In the data rows, 128 means zero.
What is the hidden score of each row? Scores go from 0 to 40, and 20 is about the middle. The score is a weighted sum of the row's numbers plus the product of two more (or one squared), each taken from its middle value.
[ 94  79 227  94  13 121  75 100 138 180 171 212 111  84 155 163 142 153
  76  90 188 126  53  76] >> 19
[156 108 138 111 136 185 108 110  81 155 141 146 112 133 111 167 161 148
  82  92 147 160 158 120] >> 20
[136 134  94  99 116 169 157 160 123 135 149 137  86 125 104 139 121 107
 121  95 165 171 113 121] >> 19
[132 125 109 114 139  64 132 147 156 192 137 107 123 165 168 101  67 142
 135 189 126  84 106 171] >> 32
[ 85 103  84 147 186 113 127 152 129 164 173 111 185 164 219 159 139 160
 155  88  58  81 116 101] >> 20
[ 97  78 116  84 187 136 196 132 108 186 159 151 127 150 184 186 162 228
 116 128  97 122  87 114] >> 19
[152 128 105 104 122 169 111 117 127 142 115  55 123  88 134 116 154 125
 143 106 113 159 149 124] >> 6
[139 146 150  62  63 143 144 118 117 136 148 147  85  88  49 143 131  90
  82  67 203 152 109 105] >> 26
[138  84 176 100 120 149 120 119  61 154 151 146 146 142  95 182 206 158
  47  60 163 161 112 154] >> 14
[150 198 149 118 108 151 140 142 141 111 126 102  94 100 147 106 121 145
 164 107  75 114 166 126] >> 15
[123 181 170 136  71  87 115 147 135  73 147 161 159 133 167 134 130 118
 130 159 141 144 143 200] >> 24
[ 64 165 120 173 152 106  50 100 165  79  89  46  85  78 109  80  58 128
 178 154 104 120 158 132] >> 19
[130 122 182  98 116 144 110 100  93 157 126 138 140 127  80 182 174 130
  56  61 214 139  91 167] >> 20
[117 153 156 108 144 180 116 130 148 166 110  60  57 128  79 145 103 139
 148 127 115 105 184 151] >> 3
[ 87  74 141 127 121  90 216 169 171 197 173 118 133 129 166 126 132 143
 174 149 144  81  88 159] >> 13
[168 142 108 176 187 134 176 133 149 135 101  87 175 182 139 156 146 138
 158 118 111 105 162 157] >> 16
[121  83 145  91 182 132 133  86  73 158 163 132 173 161 163 179 159 187
 132  63 102 105 151 102] >> 17
[165 151  93 103  90 110 116 145 132 131 135  94 116 141 150  96 116 110
 179 150 129  45 141 113] >> 29
[181 158 179 177 137 165 170 158 143  90 104 171 167 122  58 137 155 134
  93 124 142 173 142 140] >> 23
[129  71 174  55 118 107  80  96 115 159 151 247 143 138 129 166 131 199
  73  47 116 154  78  59] >> 26
[157  78 158  90 152 167 162 137  71 164 149 219  88 149 123 178 149 194
  84 108 135 158  95 150] >> 9
[160 138 140 155  93 111 103  88 215  67  74 150   0  49  18  90  78 165
 138 115 134 218 103 102] >> 25
[161  91  94 154 131 161 129 179 156 166 149 172 100 124 168 169 129 132
 122 104 102 148  67 156] >> 21
[162 171 115 129  56 113  98 135 108  96 141 148 102 168  84  71 112  60
 146 150 103  95 117 117] >> 22
[131 147 144  62 111 149 139 112 134 165 114  65 118 103  85 153 132 137
 110  82 156 126 126 133] >> 22
[  0 143  96 140 143 102  62  93 193  66 159  71 108 105 115  98  81  61
 156 196 166 130 137 149] >> 28
[ 55 162 136 169 108 117  55 104 160  56 112 134  50  23  98  72  63  75
 125 169 158 197 127 110] >> 21
[159 102 109 137 143 113 188 179 167 143 156 164 206 190 141 175 162 160
 114 133 102 132 109 105] >> 24
[113 108  73 108 137 106 155 121 127 151 150  84 152 143 137 119 146 129
 152 165 113  76 132 107] >> 28
[143 163 119 108 162 158 141 133  92 149  78  68 116 129 113 120 138 113
 150 114 116 130 154 128] >> 13
[100 135  87  44 156 112 189 123 118 194 154 108 106 110 155  90  98 176
 153 102 105 107 113  58] >> 23
[113 166 172 200 124 124  59 119 122  80  93 105 119  81  66  81 108  75
 125 160 163 161 121 106] >> 21
[142 146  99  87 139 128  69  46 183 131  74 126  52 100 107  91 131 112
 169 161 205 105 109 184] >> 30
[182 154 115 195 142 187 146 127 111 127  65 151 158 150  92 159 175 122
  82 101  90 158 140 143] >> 29
[169 147 140 140  84  67  96 133 113  69 161 166 142  91 129 121  74  85
 126 149 152 119 131 142] >> 27
[143 145 170  78  96 146 142 136  95 165 132 141  91 124 100 139 115 170
  87  88 145 157 106 119] >> 12
[120 120 100 127 145 133 121 153 156 135 130 111 139 141 178 104 101 107
 184 130  85 113 160  89] >> 21
[163 130 105 135 147 156 157 143 123 114 105  70 129 133 108 118 109  86
 195 149  90 133 154 105] >> 20
[202 123 148 134 129 184 103 117  95 121 100 121  98  92  90  97 110  83
 131 132  97 188 109 120] >> 22
[135 133  90 155 158 145 183 117 158 155 113  99 174 179 209 170 122 135
 142  90  85  86 151 128] >> 16
[ 61 185 146 132 128  59  85 130 160  78  96 113 115 112 183  94 115 115
 155 161 148 113 142 213] >> 10
[ 51 138  96 154 147  85  85  91 222  82  94 100  47  48  93 101  66 140
 178 155 103 152 153 118] >> 35
[190 178 134 139 118 229 114 163 115 133  96 115  61 119  66 132 125  96
 106 126 131 206 150 139] >> 17
[132 147 110 132 111  27 103 136 133  94 152  91 140 121 175 107  58 108
 172 182 137  73 188 162] >> 18
[ 99 138 115 126 148 148 106 117 151 123 119  86 107 110 164  83 120  95
 189 135  93 151 142 102] >> 11
[138 147 145  60 123 139 124 115 146 162 127  99 137  84  77 147 147 158
 115  86 143 144 153 108] >> 26
[172 138  95 163 168  99 185 125 153  65 145 128 135 174 143 116 149 149
 205 156 122 106 183 132] >> 14
[160 118 168 167 133 127 133 186 121 155 134 153 149 105 138 139  82 107
  83 151 113 114  46 170] >> 24
[160 134  83 126 107  87 146 113 149 140 131  94 130 147 168 103 110 111
 151 141  97  42 143 127] >> 24
[158 128 101 105 126  65 179 152 182 128 198 130 190 157 192 121 120 159
 175 173 127 104 199 179] >> 17
[151 165 143 181 110 216 117  87 108 115  80 137 134 110 155 118 130 110
  89 125 114 198 149 138] >> 14
[117  83 162  95 162 154 129  68  87 160 148 102 160 145 154 171 171 160
 102  70 119 116 172 124] >> 16
[ 86  26 107  77 212 121 188 122 128 198 185 185 131 170 178 160 170 211
 138 108 136  81 130 116] >> 21
[144 137 137 155 178 216 125  91 105 155  96  44 110  73 121 123 119 156
 165 120  96 161 181 128] >> 14
[159 136  96 150 118  89 156 147 150 108 138 101 166 156 145 144 121  86
 186 146 131  38 188 142] >> 34
[101  75 124  63 151  99 204 160 114 154 161 114 181 139 132 161 131 125
 112  67 142 102 110 122] >> 11
[ 98  97 199  49 132 113 129  89 121 184 161 123 150 140 119 137 169 196
  70  56 174  90 174 129] >> 15
[168 125 139 181 144 151 169 169 140 141 116 143 143 154 119 150 137 117
  97 143 134 150  88 159] >> 15
[143 137  86 178 209 111 226 169 141 103 127 107 179 179 151 138 183 169
 198 139  99 112 181 129] >> 26
[100  73 168  75 104 106  95 109 149 165 161 119 161 145 195 165 170 204
 121  74 119  64 115  92] >> 20
[161 140 150 132  50 143 115 149 127 122 135 150  94 159 131 109 147  93
 129 135 140  98 150 163] >> 14
[117  78 136  96 160  58 164 121  70 157 146 100 106  69 114   6  20 111
 165 131 140  87  74  36] >> 28
[ 20 163 132 174 118 115  41  89 176  47 108 120  90  69  71  99  79  68
 106 189 159 195 111 151] >> 24
[153 118  93  97 192 190 133 100 111 166 105  88 120 138 160 148 167 170
 130 110  89 130 179 153] >> 20
[191 147 110 116  80 171 125 131 105 106 113 123  86  71  81 124 108  83
 102  88 141 157 131 111] >> 25
[113  96 213 144 145 137 106 128  91 150 174 182 187 160 114 184 225 169
   0  75 154 155 100 116] >> 16
[ 55 177 157 149 110  62  90 129 134  83 130 102 124 113 196  99 148 125
 156 181 131  92 154 233] >> 18
[111 143 101  92 148 127 160 121 131 172 127 116 149 118 156 149 120 134
 139  60 105 126 137 119] >> 13
[112 145 131 108 100 173  97 113 125 115 107  71  97  61 105  80 125 126
 174 132 129 151 168 113] >> 18
[124 116 133 135 147 129 153 130  93 158 105 148 133 129  69 170 141 112
 103  75 173 158 124 135] >> 22
[137 148 139 114  70 170  72 107 152  80 128 118  75  49  66  84 115 120
 135 130 130 215 113 132] >> 19
[102  88 150 121 153 162 169 152 123 178 178 188 157 156 153 186 180 176
  51  99 114 165  66  70] >> 20
[146 103 112  78 101 121 114 134 137 144 148  81  75  52  99  54 110 100
 176 136  83  71 113 118] >> 28
[127 133  99 111 108 134 135 149 125 130 143 103 135 110 164  87 118  91
 174 133  79 107 145  79] >> 20
[ 69 160 159 137  82  92  37 133  87  71 114 137  93 148  93  44  55  62
  92 205 165 117 113 139] >> 30
[188 119 144 196 131 170 162 134 116  98  91 166 180 155 103 152 159 124
 130 111  82 180 136 155] >> 20
[120 130 157  84 106  69  64 129 121  87 145  80  99 135 122  63  36 115
 133 204 166  68 149 131] >> 34
[168 122 110 142 152 190 113 129  73 136 139 131 141 163 144 191 158 137
  92  87  97 197 103 115] >> 18
[166 129  75 191 169  87 197 140 156  87 151 140 129 179 134 120 168 149
 214 180 126 113 176 120] >> 23
[180 127  87 156 121 111 162 135 152 133 161 166 134 176 143 131 110 118
  93 180 168 169  92 155] >> 23
[ 81 138 138 163 155  69  88 121 135  90  78  73 135 124 100  70  83  80
 150 142 153 115  98  79] >> 11
[103 152 154 168 133 112  99  86 175  82  89  53  34  75  54  89  82 162
 186 159  81 153 140 114] >> 4
[175 127 129 164 121 125 108 161 144 153 121 150 149 105 174 125 103 103
 105 165 143 124  59 140] >> 28
[122 162 134 169 145 148 125 138 144  87 105 104 146 116 106 130 107 111
 196 129 105 135 172 143] >> 26
[123 102  51 123 124  75 189 192 160 102 181 159 206 185 169 135 121 113
 196 151 104  85 149  98] >> 28
[ 79 133 168  97 166 120 129 109 128 172 142  86 138 101  73 151 138 137
 154 113 172  86 169 165] >> 27
[148 111  74  95 104 178 172 123 133 172 136 109 114  99 177 160 162 138
 107  82 120 102 179 123] >> 25
[151  88 106 111 136 172 149 139  85 155 140 148 102 144 116 161 145 129
  89  84 157 173 125 145] >> 14
[141 169 167 184 128 134 120 164 119  68 100 157 139 155  85 137 123  76
 126 137 134 177 125 120] >> 23
[143 149 131  61 102  73  76  54 144 110 107 129  62 101 122  67  70 115
 156 175 208  81 148 164] >> 28
[164 112  99 164 156 175 115 156 114 149  97 145 178 153 176 163 171 132
 107  97  70 172  94 103] >> 11
[103 103  76 156 190 137 164 155 140 161 118 111 183 210 193 184 163 147
 148 128  40 110 148  97] >> 21
[ 69 104 208  78  55 100  89 101 154 197 177 148 127 106 185 154 186 174
 100  58 152  54  81  63] >> 22
[ 88  52 194  14 111  56  97  96 125 196 183 130 138 168 136 188 217 199
  42  48 223  80 132 116] >> 17
[174 125 160 190 169 134 199 175 131 127 146 165 160 154  95 139 111 119
 116 155 140 166  91 173] >> 6
[148 138 134 171 179 100 162 140 150  81 120 128 168 162 114 132 116 115
 198 177 117  95 190 136] >> 23
[149  90 104 154 150 143 162 168  57 106 104 165 174 151 110 158 127 131
 120 128 131 177  96 135] >> 12
[112  76 191  95  54 115  85 103 123 173 160 172 125 141 128 178 151 162
  72  60 165 104  69  69] >> 15
[149 159 163 139  70  71  73 144 136  73 144 144 115  92 144  95  94 102
 110 153 151 152 101 214] >> 12
[197 136  90 149  94 168 133 120 132 136 111 144 111 111 148 126 106  93
 131 112  83 140 111 122] >> 23
[140 114  24 125 115  75 183 150 171  97 159 146 189 197 150 128  91 110
 221 149  94  75 157  93] >> 30
[143 136 115 127 195 205 139  75 101 147 107  34 124 116 159 128 146 145
 182 134  73 178 173 121] >> 16
[111  69  84 145 171 117 176 165 167 175 152 132 111 191 197 148 146 129
 152 164  97 107 108 150] >> 17
[126 120  77 143 164 163 139 112 147 157 113 100 154 145 192 137 131 109
 147 129  65 101 155 145] >> 24
[174 164  97 173 175 138 124 116 119 145  82  88 171 129 172 132 147 114
 135 109  71 108 154 116] >> 16
[118 168 147 153  90 155  71 163 116  83 102 157 111 131 153 102 128  92
 132 142  81 181 105 143] >> 16
[145 136 134 162 167 167 167 158 134 160  99 102 146 126 141 150 155 138
 150 122  95 120 160 185] >> 21
[191 157 127 190 150 191 194 148 107 110  72 133 146 116 105 142 184 133
  87 131  84 170 120 162] >> 23
[ 59 170 109 138 194 125  99  66 208  59  98  51  75 120  99  87  73 135
 158 166  96 143 144 159] >> 14
[ 47 162 132 140 139  77  63  95 179 102 124  63  26  26 103  55  65  92
 162 166 122 142 140 109] >> 16
[ 97 141  84 123 137  89 182 109  89 116 139 114 185 190 125  82 122 102
 180 122 100  86  81  95] >> 20
[158  88 140  78  90 171 129 117  71 153 129 144 122 130 123 210 191 151
   8  67 175 187  96 125] >> 14
[148 134  82 130 128 181 165 134 161 161 113  87 161 144 214 153 163 160
 121 122  70  92 165 131] >> 23
[106 131  90  54 108 150 121 103 178 139 112 123  97 111  69 169 144 150
 127  90 206 142 164 149] >> 35
[137 130 174  82  63 173  88 134 143 108 108 164  45  38  69  89 133 127
 129 105 161 209 113  92] >> 23
[154 121 141 136  76  83 175 168 164 152 170 183 124 109 127  99  75 118
 140 172 195 141  27 161] >> 19
[132 119  65 111 117  59 172 163 137 138 163 149 148 143 159  83  55 121
 171 189 153  78 108 143] >> 26
[174 113  83 122 107 100 165 196 129 106 148 180 182 202 128 137 116 112
 166 107 121 122 120  99] >> 24
[ 94  53 177 104  97 114 126 130 153 190 163 133 165 131 175 181 186 189
 123  76 144  68 114  65] >> 23
[137 106 127 149 131 174 170 161 128 166 161 163 116 163 158 164 160 139
  64 107 101 171  70 115] >> 14
[ 96 163 129 108  72  72  29  85 103  81 113 108  10 121  84  37  75  75
  85 201 199 134 145 172] >> 19
[153  99 130 172 122 153 105 165 125 145 125 150 128 119 170 142 131 120
 107 114 131 130  92 165] >> 18
[177 142 100 174 162 131 150 117 137 126  71  89 182 160 170 132 124 108
 142 140  81  90 152 137] >> 20
[114 165 128 123 109  63  77 125 112  94 128  75  84 144 133  34  85  86
 146 165 112  60 147  97] >> 21
[190 154 146 137  60 183 151 139 129 120 110 127  93  96 123 143 148 151
 112  84  83 148 134 150] >> 17
[176 109 122 159  88 145 135 153 161  75 143 195 154 123  61 119 142  81
 170 151 130 167 114 139] >> 32
[136 119 157 129 145 145 117 133 114 131 109  76 102  90 121  51  80 106
 179 138  96 131 151  84] >> 17
[196 161 129 128  76 216 140 143 102 125 117 137 111  54 121 127 144  98
  78  91  93 169 133 143] >> 24
[164 152 121 145  68 174 139 146 114 121 130 123 122 130 128 159 135 115
 107 137  83 135 142 145] >> 18
[153 122  92 101 122 152 162 116 129 143 127 104 149 128 160 155 144 129
 127  95 121  91 169 107] >> 25
[183 150 130 172 168 113 170 141 101  85 115  99 173 156 130 117 124 121
 178 146  78 103 178 150] >> 16
[108 166 114 125 100  64  97 149 133 120 131 101  93 148 154  71  89  97
 167 190 115  63 147  98] >> 24
[185  99 119 139  70  76 134 162 144  99 190 190 137 130 126  98  68 114
  97 200 198 166  77 145] >> 24
[167 115  80 154  93 103 147 165 124  99 136 199 170 140  98 157 128 102
 127 169 133 155  72  79] >> 33
[169 178 117 165 107  93 116 138  90  57  92 184 179 128  71  96  58  67
 111 161 155 137  88 100] >> 30
[131 122  98 106 105 142 172 135 126 128 144 111 158 107 143 152 133 123
 122  87 114  83 159 116] >> 29
[167 141  98 121  66  55 141 153 133 121 185 185 134 101  84  78  45  91
 135 198 195 156  62 164] >> 24
[184 138  85 141 126  50 167 146 133  92 138 129 178 181 146 130 107 100
 178 167 109  52 174 105] >> 30
[104 116  84 124 138  86 176 121 132 104 128 137 191 150 143 125 112  89
 183 129 126 101 101 100] >> 18
[142 126  89 138 136 160  71 151  87 140 146 166 184 136 186 147 185 156
  88  95  47 151  86 100] >> 19
[101 131 138  50 127 138 168 122 120 192 165 104  98 125 119 137 108 188
 128  86 153 104 152 134] >> 14
[102 122 169 194 112 110  63 131  91  67  83 119 118  83  70  50 112  66
 121 130 140 142  91 106] >> 14
[154  99 202  77  94 127 131 128 111 171 153 154 166 146  86 170 180 180
  32  67 195 156  98 131] >> 17
[155  80 217 100 142 118  86  85  46 151 136 192 138 160  82 174 173 174
  51  42 155 148  84 124] >> 13
[148 128 138 168 181 135 190 169 151 126 102 109 177 157 124 138 155 170
 166 139 107 115 155 109] >> 19
[121 188 159 156  84  68  78 171 110  61 158 140 142  96 162 108 109 100
 114 169 135 131 103 190] >> 20
[162 133 146 131 181 202 132 109 101 144 114  62 130 143 130 185 171 130
 112 133  69 139 189 126] >> 19
[102 143 118  82  74  95  98 121 157 142 143 129  76 186 151  81 133 124
 163 183 141  66 230 163] >> 21
[108 148 127 113  84  84  76 133 126 120 150 112  80 194 132  94 136 112
 160 201 134  78 240 170] >> 20
[ 69 161 132 175 177 101  85 122 168  62 110  34 112  93 102  95  55 118
 162 149 108 134 157 114] >> 15
[182 136 121 116  86 185 134 122  82 121 119 116 128  69  84 153 141 106
  89  85 148 175 120 148] >> 20
[122  62 171  75 179 150 142 115  74 163 130 227 136 146 108 175 157 228
 100  96 125 128  82 135] >> 18
[ 63  51 107  73 183 132 154 114 121 193 174 185 136 167 177 183 170 228
 125 110 140  83 112 126] >> 24
[133 143  91 100 102 157 142 136 136 140 151  95 110 111 183 108 145 165
 158 103  81  96 159 138] >> 18
[168 136 115 143 116 186 124 112 131 133  79 134 110 126 161 144 165 122
 102 116  61 204 115 125] >> 9
[111 112 150 180 169  97 207 173 180 151 163 120 155 164 124 130 126 148
 174 172 124 104 130 154] >> 5
[ 83  36 184  65 170 123 139 152 125 193 143 173 156 153 149 189 195 234
  81 110 159  88 115 101] >> 24
[151 144  95 153 130 166 151 131 144 134 106  75 114 136 162 127 124 104
 186 137  71 138 175 121] >> 16
[179 109 162 138  91 180 174 137 104 129 106 168 129  96  88 175 143 104
  58  88 114 138 125 104] >> 26
[169 125 118 182 164 124 120 151 131 163 117  95 143 159 162 157 125 101
 164 155  96  87 146 164] >> 22
[129  60 220  73 103 122  74  87 130 155 149 198 134 146  74 191 223 193
   0  69 233 148 112 140] >> 22
[190 146 150 191 109 167 108 130 107  55 103 156 147 108  91 115 131 111
 156 116 123 200 116 135] >> 18
[141 121 100 122 133 157 150 111 110 163 108 105 149 137 171 159 156 120
 126  94  81 121 131 126] >> 15
[175  91 142 163  82 128 130 168 118 161 132 167 114 105 151 129 108 100
 106 153 144 140  67 179] >> 17
[ 85  50 144 137 134 102 185 182 168 208 198 118 117 131 184 133 121 172
 145 136 139  87  94 161] >> 9
[153 131 140 171 191 165 164 139 129 144  70 111 166 171 117 156 179 170
 101 103  97 151 167 115] >> 18
[151 124  55 122 119  74 174 169 140 118 183 103 182 190 159 135 110 153
 186 140 130  73 158 134] >> 20
[ 73  43 187  32 162  72  88  95 111 187 145 170 132 161 132 196 212 236
  65  72 203  74 160 105] >> 28
[133 115  91 115 153 163 180 131 129 174 138  98 154 123 178 179 174 158
 116 109  88  91 147 136] >> 25
[116 159 114 156  62 122  89 159  92  79 112 192 112 100 125  90  80  52
 123 181 144 156  96 117] >> 24
[190 132 125 100  93 169 124 141  90 122 115 121 120  97 108 148 153 113
  88  69 149 181  90 117] >> 12
[116 138 179  54  96 147 152 150  89 172 165 154 118 103  96 136 112 176
  69  57 176 178 104 120] >> 13
[129 133  50 105 156 107 189 144 131 137 134 122 155 146 183 154 137 126
 144 112 118  88 150 100] >> 21
[121 165 194  76 117 162 108 123 156 163 103 104 110  83  69 155 127 158
 113  91 135 130 165 141] >> 28
[108 127 114  48 136 132 153 129  87 176 154 102 121  92 136 126 120 141
 124  84 146 130 126 123] >> 10
[155 130 130 155 106 175  99 130 153  67 117 141  96  55  31 122 105 114
 151 155 154 198 105 134] >> 26
[134  85  54 184 201 121 161 179 164 151 117 126 209 215 190 183 170 135
 161 154  88 116 192  78] >> 23
[107 166 110 119  84  61  93 145  95 120 137  81  70 153 126  60  81  97
 158 183 144  70 161 114] >> 19
[173 121 112 113 137 192 116 120  91 143 126 125 134 120 158 174 180 156
  70  91 100 183 115 115] >> 17
[ 58 189 146 133 134  88  94  92 165  94 101 101  98 118 160 100 129  92
 145 196 152 114 129 232] >> 14
[147 136 103 176 181 136 195 125  92 103 101 116 173 150  92 109 173 158
 170 107 124 132 163 116] >> 20
[140  84 146  91 128 165 149 129  95 176 154 228 102 144 136 168 147 224
  80 102 140 163  62 149] >> 12
[151 147 149 137  64  73 103 186 146  66 171 151 148 138 119 106  99 110
 141 161 139 142  97 149] >> 19
[ 77 162 127  88  66  45  74 156 130 134 108 154  36 138 130  47 119 145
 155 198 172  91 207 188] >> 25
[173 171 129 146  94  78 105 152 134  67 145 158 183 148 111 138 101 106
 120 165 129 139 114 163] >> 27
[ 51  79 195  52  48  90 108 105 176 212 162 126 112 119 170 164 130 184
 121  85 175  62  66  87] >> 21
[117  95 171 142 162 125 137 117  96 129 171 158 205 164 129 194 207 160
  47  74 129 145  84  99] >> 18
[ 43 157 123 145 122  58  90 119 112  80  93 107 159 172 147  57  79  88
 164 168 143  75 121 109] >> 18
[184 168 134 192 135 121 169 149 118  65 136 185 136 160  98 133 134 106
 138 157 149 159 134 147] >> 16
[160 108  67  96  99 107 145 112 121 132 151 114 104 125 141  93 103  93
 191 131 106  49 122 122] >> 28
[129 113 103 142 156 104 147 149 189  95 149 141 145 156  96 117 116  76
 214 163 113  87 155 143] >> 30
[121 176 154 123  29  63  28 124 121  95  98 176  17 105  82  64 116  82
 108 176 178 122 164 168] >> 37
[104 155 154 100 135  74  86 119 129  73 104  83 142 149 122  78  55  62
 159 193 141  70 121 110] >> 36
[141 123 124  89 141 178 172 163 119 189 148  98  91 129 141 149 116 156
 122 114 107 134 156  91] >> 18
[130 121  84 100 156  82 207 110 127 161 151 124 163 134 172 101  75 118
 175 168 126  78 122 119] >> 26
[ 99 140 115  81 124 183 159 112 101 173 132  85 128 144 165 184 209 184
  77 103 121 133 167  96] >> 20
[164 127 100 119 131 178 168  99 147 157 106  77 135  89 173 140 153 141
 132  99  69 114 156 152] >> 18
[109  89 184 131 149 122 120 126  94 147 168 163 188 160 121 195 224 170
  29  61 167 167  93 123] >> 15
[116  85  87 117 173 163 146 164 134 168 153 183 126 139 187 186 166 169
  92 108 101 172  79  77] >> 22
[126  97  74  97 174 143 169 104  92 149 116  81 155 149 124 141 133 133
 147 116 154 102 154 124] >> 21
[105  63 105 125 165 121 202 180 197 193 181 139  86 173 191 135 139 142
 162 159 125  85  98 147] >> 15
[ 12 150 129 149 141  97  53  87 193  65 119  59  96  95 117  93  51  92
 163 170 138 146 150 124] >> 19
[139 113  77 104 125 138 176 138 127 141 133 120 147 106 170 135 135 123
 144 115 100  66 157 113] >> 29
[181 166 162 217 130 180  90 134 104 105  55 144 146 150 134 158 119 116
 104 116 109 184 142 154] >> 15
[152  67 112 106 140 128 145 131  90 174 120 176 167 122 136 183 150 134
  91  75 148 151  91 125] >> 6
[139 156 133 147  72 181  93 149 121 105 122 147 114 104 136  92 143  86
 119  94 102 164 104 118] >> 19
[106 117 144 146 113 167  95 134 116  92 125 156 129 150 148 122 143 102
 123 129  93 178 106 129] >> 16
[160 147 122 101 121 160 142 123  85 136 111 153 122  96 107 142 148 111
  81  65 131 162  98 123] >> 17
[ 96 173 135 119 145 110 143 136 161 134 142 115 165 197 215 121 219 166
 164 152 111 104 189 193] >> 14
[140 115  77 148 135 139 140 111 160  84 146 128 144 106  89 110 134 136
 191 139 130 119 166 137] >> 28
[120  83 164  82 153 183 157 126 106 194 132 127 114 150 152 158 167 189
  90  81 137 112 171 117] >> 12
[154 168 129 145  89  84  56 123 146  82 143 164  94  84  79  92  71  36
  98 203 186 153 101 141] >> 31
[124 101 216  61 102 133 122  99 102 185 153 168 138 127  71 178 193 186
   9  54 215 157  89 119] >> 18
[ 39 182 145 171 130 147  53  86 157  53 111  95  75  74  97  87  54  59
  87 182 155 185  90 126] >> 26
[ 61  36 129  54 167 112 168 130 112 210 177 163 129 169 167 161 167 215
 118  97 135  89 148 100] >> 19
[ 59 105 219  53  59  98  78  97 126 191 161 157 102 105 184 158 163 210
 111  84 176  64 100  97] >> 18
[140  70 161  88 116 176 115  78  90 146 153 169 152 128 100 215 203 161
   7  63 189 157 135 155] >> 23
[  8 154 128 151 152 106  61  97 173  90  97  55  66  37 144  60  75 119
 170 152 132 147 168 109] >> 10
[183  94 119 119 106 129 185 157  87 116 134 151 163 119 114 163 142 100
  79  72 130 136  80 101] >> 19
[136  95 177 114 117 140 119  73 103 153 124 127 146 119  76 174 172 138
  60  89 191 140 130 175] >> 19
[174 141 109  69 103  92  21  27 133 148  87 149  35  66 105 101 120 150
 177 134 228  85 119 188] >> 29
[163 136 155 101 132 182 138 118  81 155  85 104 113  85  79 101 129 135
 121 117 113 170 127 126] >> 16
[122 129 151 102 131 148 102 146 116 126 142  70  78  77 133  55 119 105
 186 133  76 142 151 108] >> 11
[161 138 105 165 199 176 129 120 124 146  91  80 163 144 174 159 151 136
 154  95  70 136 163 122] >> 16
